Each row has a name. After each piece below comes the name of the row it's from, unless a question asks for something else. Each question is about the rows just above it. Places in a row count from 1.

<36>: |  51.4 |  -8.0 |  30.7 |  -4.0 |  12.4 |   9.5 |  90.2 |  65.6 | -42.2 |  61.9 |  56.3 |  -2.9 | -13.4 | -42.5 | -76.9 |
<68>: | -32.3 |  15.2 |  49.0 | -42.0 |  22.1 |   9.5 |  77.8 |  73.3 |  17.6 |  20.6 | -10.3 |  13.3 | -28.3 |   6.2 | -66.3 |
<102>: |  28.1 | -12.5 | -85.1 |  76.0 |  45.1 | -61.6 |  43.9 |  -8.9 |   9.5 |   2.1 | -50.7 |  60.2 | -53.3 | -68.8 |  34.7 |
<128>: |  43.9 | -61.6 |   2.1 |  76.0 | -53.3 |   9.5 |  45.1 |  28.1 |  34.8 |  60.2 | -12.5 |  -8.9 | -68.8 | -50.7 | -85.1 |
The row named <68>: -> | -32.3 |  15.2 |  49.0 | -42.0 |  22.1 |   9.5 |  77.8 |  73.3 |  17.6 |  20.6 | -10.3 |  13.3 | -28.3 |   6.2 | -66.3 |
Which row holds these entries in another order? | -85.1 | -50.7 | -68.8 |  -8.9 | -12.5 |  60.2 |  34.8 |  28.1 |  45.1 |   9.5 | -53.3 |  76.0 |   2.1 | -61.6 |  43.9 | -> <128>
The row named <36>: -> |  51.4 |  -8.0 |  30.7 |  -4.0 |  12.4 |   9.5 |  90.2 |  65.6 | -42.2 |  61.9 |  56.3 |  -2.9 | -13.4 | -42.5 | -76.9 |

<26>: | -28.4 | -33.0 |  37.6 |  46.3 |  79.1 | -12.5 | -39.3 | -12.3 |   9.3 | -64.7 |
<17>: | -36.2 |  13.6 |  59.5 |  46.3 |  79.1 | -50.7 |  -3.9 | -56.4 |  48.0 | -86.9 |
<7>: |  82.4 | -67.8 |  33.7 | -43.8 | -51.6 |  83.6 |  35.7 |  86.3 | -76.7 |  69.7 |
key -> tag
| 82.4 | -> Q_776
| -51.6 | -> Q_82
| -36.2 | -> Q_223
The tag of <7>, keyed by place 1: -> Q_776
Which row holds | -36.2 |  13.6 |  59.5 |  46.3 |  79.1 | -50.7 |  -3.9 | -56.4 |  48.0 | -86.9 |? -> <17>
find: |  82.4 | -67.8 |  33.7 | -43.8 | -51.6 |  83.6 |  35.7 |  86.3 | -76.7 |  69.7 | -> <7>

<4>: | -16.5 | -31.1 |  -5.2 |   7.9 | -28.4 |   9.9 |  14.1 |  22.6 | -50.3 |  -1.7 | -35.8 | -30.3 |  24.1 | -11.4 |  13.5 |   2.8 |
<105>: |  21.8 | -21.1 |  16.2 |  -9.5 |  -3.6 |  40.9 |  35.9 |   8.6 | -39.3 |  20.4 | -39.8 | -15.6 | -11.6 |   0.3 |  -6.1 | -34.1 |
<106>: |  26.0 |  26.4 |  23.2 | -13.1 |  -1.5 |  17.4 |  10.6 | -29.5 |  -9.6 |  43.6 | -69.7 |  -4.6 | -53.6 |  36.8 | -16.6 | -11.2 |
<16>: | -18.7 | -31.8 |  -1.6 | -18.5 |  13.9 | -25.9 |  -5.6 |  27.0 | -57.2 |  -5.8 |  22.8 |  18.7 |   9.8 | -46.9 | -20.9 | -23.4 |
<96>: | -23.3 |  -8.4 | -14.3 | -11.8 |  -4.6 |  -8.8 |  -0.5 |  36.4 | -45.5 | -37.0 |  -5.7 |   2.4 |  18.2 | -45.6 |  -1.5 |   6.4 |
The next 3 entries after |  21.8 | -21.1 |  16.2 |  -9.5 |  -3.6 |  40.9 |  35.9 |   8.6 | -39.3 |  20.4 | -39.8 | -15.6 |: -> | -11.6 |   0.3 |  -6.1 |
|  -4.6 | -53.6 |  36.8 | -16.6 | -11.2 |  26.0 |  26.4 |  23.2 | -13.1 |  -1.5 |  17.4 |  10.6 | -29.5 |  -9.6 |  43.6 | -69.7 | is which row reordered? -> <106>
key -> tag
| -14.3 | -> Q_457
| 23.2 | -> Q_787
| -14.4 | -> Q_508
| 23.3 | -> Q_442
| -11.8 | -> Q_449
| -1.5 | -> Q_89
| -11.7 | -> Q_773
| -14.2 | -> Q_373
Join <96> by its entry at place 3: -> Q_457
find: | -16.5 | -31.1 |  -5.2 |   7.9 | -28.4 |   9.9 |  14.1 |  22.6 | -50.3 |  -1.7 | -35.8 | -30.3 |  24.1 | -11.4 |  13.5 |   2.8 | -> <4>
The row named <16>: -> | -18.7 | -31.8 |  -1.6 | -18.5 |  13.9 | -25.9 |  -5.6 |  27.0 | -57.2 |  -5.8 |  22.8 |  18.7 |   9.8 | -46.9 | -20.9 | -23.4 |

<108>: |  72.2 |   0.2 | -55.1 | -33.1 |  -5.0 | -23.1 |  33.2 |
<118>: |  72.3 |  -5.0 | -33.1 |   0.2 | -23.1 |  33.2 | -55.1 |
<139>: |  -5.0 | -33.1 |  13.7 |  22.5 | -17.5 | -27.2 |  72.3 |
<23>: |   0.2 |  33.2 |  -5.0 | -23.1 | -33.1 | -55.0 |  72.3 |
<126>: |  72.3 |  -5.0 | -33.1 | -17.4 |  13.7 |  22.5 | -27.2 |
tags:
| 33.2 | -> Q_321
| -27.2 | -> Q_406
| 0.2 | -> Q_123
| -55.0 | -> Q_715
| -23.1 | -> Q_66
The tag of <23>, keyed by place 6: -> Q_715
The row named <126>: -> |  72.3 |  -5.0 | -33.1 | -17.4 |  13.7 |  22.5 | -27.2 |
Which row holds these entries in another order? |  33.2 | -55.1 |  72.3 |  -5.0 | -33.1 |   0.2 | -23.1 | -> <118>
Which row holds these entries in another order? | -55.0 |  -5.0 |   0.2 | -23.1 |  72.3 |  33.2 | -33.1 | -> <23>
Put | -27.2 |  22.5 |  13.7 | -17.4 | -33.1 |  -5.0 |  72.3 | back in order: which row is it? -> <126>
find: |  72.3 |  -5.0 | -33.1 |   0.2 | -23.1 |  33.2 | -55.1 | -> <118>

<37>: |  17.8 | -29.6 |  -8.8 |   4.1 | -61.3 | -20.8 |   2.9 |
<12>: | -16.5 |  12.6 |  -8.8 |   4.1 | -61.3 | -20.8 |   2.9 |
<50>: |  17.8 |  12.6 |  -8.8 |   4.1 | -61.3 | -20.8 |   2.9 |
tags:
| -16.6 | -> Q_144
| 17.8 | -> Q_438
| -16.5 | -> Q_553
| 17.9 | -> Q_443
| -20.7 | -> Q_683
| -20.8 | -> Q_396
The tag of <12>, keyed by place 1: -> Q_553
find: |  17.8 |  12.6 |  -8.8 |   4.1 | -61.3 | -20.8 |   2.9 | -> <50>
The row named <12>: -> | -16.5 |  12.6 |  -8.8 |   4.1 | -61.3 | -20.8 |   2.9 |

<3>: | -42.0 |  -1.6 |  65.3 | -37.3 |   1.2 | -12.0 | -19.3 |  16.1 |  38.3 |
<131>: |  38.3 | -19.3 |  -1.6 | -37.3 | -41.9 | -12.0 |  65.3 |   1.2 |  16.1 |
<129>: | -37.3 |  16.1 |  65.2 | -19.3 | -41.9 |  38.3 |  -1.6 | -12.0 |   1.2 |
<55>: |  1.3 | -9.0 | 15.5 | -9.4 | -4.2 | -6.9 | 12.0 | -4.0 | -1.4 |
The row named <131>: -> |  38.3 | -19.3 |  -1.6 | -37.3 | -41.9 | -12.0 |  65.3 |   1.2 |  16.1 |
Give the next 3 entries after |  16.1 |  65.2 | -19.3 | -41.9 |. -> |  38.3 |  -1.6 | -12.0 |
Which row holds these entries in another order? | -19.3 | -12.0 |  -1.6 |  38.3 | -37.3 |   1.2 | -41.9 |  16.1 |  65.3 | -> <131>
The next 3 entries after |  65.3 | -37.3 |   1.2 |: -> | -12.0 | -19.3 |  16.1 |
|  16.1 |   1.2 |  65.3 | -12.0 | -41.9 | -37.3 |  -1.6 | -19.3 |  38.3 | is which row reordered? -> <131>

<109>: |   3.5 |   0.2 |  48.6 |   0.7 |  20.1 |  -8.7 |  36.6 | -36.0 |  25.7 |
<46>: |   1.1 | -15.9 | -75.0 |  -2.6 | -26.6 |  20.1 |   5.1 |  31.8 |  32.4 |
<13>: | -29.0 |   7.0 |  80.0 | -10.6 |  14.5 |  -9.9 | -30.2 |  44.7 |  15.7 |
<61>: |   6.4 |  35.6 | -26.0 |  -4.4 |   9.8 |  17.2 |  -6.6 |  -6.3 |   3.7 |
<122>: | -21.5 |  -4.9 | -67.2 | -19.5 |  18.2 |  28.2 |  15.8 | -36.0 | -23.7 |
The row named <46>: -> |   1.1 | -15.9 | -75.0 |  -2.6 | -26.6 |  20.1 |   5.1 |  31.8 |  32.4 |
Table of tags by key:
| -6.3 | -> Q_986
| -25.9 | -> Q_835
| 80.1 | -> Q_900
| -67.2 | -> Q_465
| 48.7 | -> Q_595
| 80.0 | -> Q_581
| 48.6 | -> Q_727
| -26.0 | -> Q_258
Look up the entry of <61> at place 3 in the table: -> Q_258
The row named <122>: -> | -21.5 |  -4.9 | -67.2 | -19.5 |  18.2 |  28.2 |  15.8 | -36.0 | -23.7 |
find: | -29.0 |   7.0 |  80.0 | -10.6 |  14.5 |  -9.9 | -30.2 |  44.7 |  15.7 | -> <13>
What are the next 3 entries after |  -2.6 | -26.6 |? -> | 20.1 |  5.1 | 31.8 |

<149>: |   8.0 |  18.3 |  14.7 |  -7.2 | -45.2 |  12.0 |  48.4 | -23.8 | -25.6 |  -7.4 |  20.3 | -52.7 | -44.9 |  17.4 |   3.6 |  -7.0 |  -6.2 |  14.3 |  20.2 |   8.2 | -21.0 | -25.0 | -24.9 | -30.2 | -13.6 | -43.0 |  14.4 |  14.2 |  -7.3 | -27.3 |
<40>: |   6.4 |  28.8 |  23.5 |  -2.6 | -40.7 |   9.9 |  41.2 |  -5.7 | -28.1 |  -1.0 |  26.3 | -64.1 | -48.4 |  -3.9 |  -5.9 |  -0.7 | -13.9 |  16.7 |  29.6 |  -3.8 |  -6.1 |   1.3 |  -9.0 | -19.1 | -26.8 | -33.2 |   1.3 |  -3.7 |  -5.5 | -13.3 |
<85>: |   9.3 |  15.1 |   8.5 | -14.7 | -46.1 |  13.2 |  41.4 | -28.2 | -27.8 | -12.1 |  21.4 | -55.2 | -38.9 |  18.5 |  -0.9 | -10.5 | -15.6 |   8.8 |  20.5 |   2.9 | -17.9 | -16.9 | -19.1 | -29.0 | -18.9 | -42.4 |  18.6 |  13.4 |  -1.3 | -31.4 |
<8>: |   6.4 |  28.8 |  23.5 |  -2.6 | -40.7 |   9.9 |  41.2 |  -5.7 | -28.1 |   4.3 |  26.3 | -64.1 | -48.4 |  -3.9 |  -5.9 |  -0.7 | -13.9 |  16.7 |  29.6 |  -3.8 |  -6.1 |   1.3 |  -9.0 | -19.1 | -26.8 | -33.2 |   1.3 |  -3.7 |  -5.5 | -13.3 |
<19>: | -52.4 | -11.6 |  43.0 |  -3.1 |  30.6 |   9.1 | -41.6 |  25.9 | -25.4 |   6.7 |  30.6 |  -9.9 |  -4.3 |  25.3 | -20.9 |  32.3 | -11.1 |  49.8 |  26.0 |   5.7 |  26.1 | -38.3 |  11.6 | -37.8 | -24.8 | -51.1 |  17.1 |   1.9 |  65.9 | -21.0 |
<123>: |  20.9 | -11.2 |  34.1 | -47.8 |   6.7 |  18.7 |  17.1 | -16.7 | -74.3 | -34.9 |  27.1 |  -6.0 | -13.4 |  15.6 | -48.2 |  17.4 | -31.0 |  30.9 |  59.4 | -14.6 |  42.2 | -55.1 | -17.3 | -15.8 |  33.4 | -90.0 |  33.8 |  -6.8 |  66.1 | -51.6 |
Table of tags by key:
| -38.3 | -> Q_693
| -16.9 | -> Q_486
| -21.0 | -> Q_400
| -38.4 | -> Q_45
| -20.9 | -> Q_664
Look up the entry of <19> at place 22 in the table: -> Q_693
Put | -27.8 | -31.4 |  18.5 |  21.4 | -16.9 | -15.6 | -29.0 | -28.2 |   2.9 |   9.3 |  20.5 | -55.2 |  41.4 |   8.8 | -14.7 |  18.6 | -38.9 | -19.1 | -46.1 | -10.5 | -12.1 |  -0.9 |  13.2 | -17.9 | -18.9 | -42.4 |   8.5 |  15.1 |  -1.3 |  13.4 | back in order: which row is it? -> <85>
find: |  20.9 | -11.2 |  34.1 | -47.8 |   6.7 |  18.7 |  17.1 | -16.7 | -74.3 | -34.9 |  27.1 |  -6.0 | -13.4 |  15.6 | -48.2 |  17.4 | -31.0 |  30.9 |  59.4 | -14.6 |  42.2 | -55.1 | -17.3 | -15.8 |  33.4 | -90.0 |  33.8 |  -6.8 |  66.1 | -51.6 | -> <123>
| -13.3 |  -5.5 |  -3.7 |   1.3 | -33.2 | -26.8 | -19.1 |  -9.0 |   1.3 |  -6.1 |  -3.8 |  29.6 |  16.7 | -13.9 |  -0.7 |  -5.9 |  -3.9 | -48.4 | -64.1 |  26.3 |   4.3 | -28.1 |  -5.7 |  41.2 |   9.9 | -40.7 |  -2.6 |  23.5 |  28.8 |   6.4 | is which row reordered? -> <8>

<140>: | -27.7 |  57.9 | -63.3 | -63.2 |
<51>: |  84.9 |  91.6 | -78.3 |  15.0 |
<65>: |  84.9 |  91.6 | -15.3 |  26.2 |
<137>: | -56.4 |  79.4 | -39.9 |  53.3 |
<112>: | -56.4 |  79.4 | -59.2 | -10.8 |
<78>: | -39.3 |  17.8 | -18.8 |  40.8 |
<103>: |  54.6 |  15.2 |  -4.4 | -45.8 |
tags:
| 15.1 | -> Q_256
| 53.3 | -> Q_22
| -45.8 | -> Q_9
| 15.2 | -> Q_765
| 15.0 | -> Q_603
| 15.3 | -> Q_968
| -45.7 | -> Q_205
Join <103> by its entry at place 4: -> Q_9
The row named <103>: -> |  54.6 |  15.2 |  -4.4 | -45.8 |
find: |  84.9 |  91.6 | -78.3 |  15.0 | -> <51>
Which row holds |  84.9 |  91.6 | -15.3 |  26.2 |? -> <65>

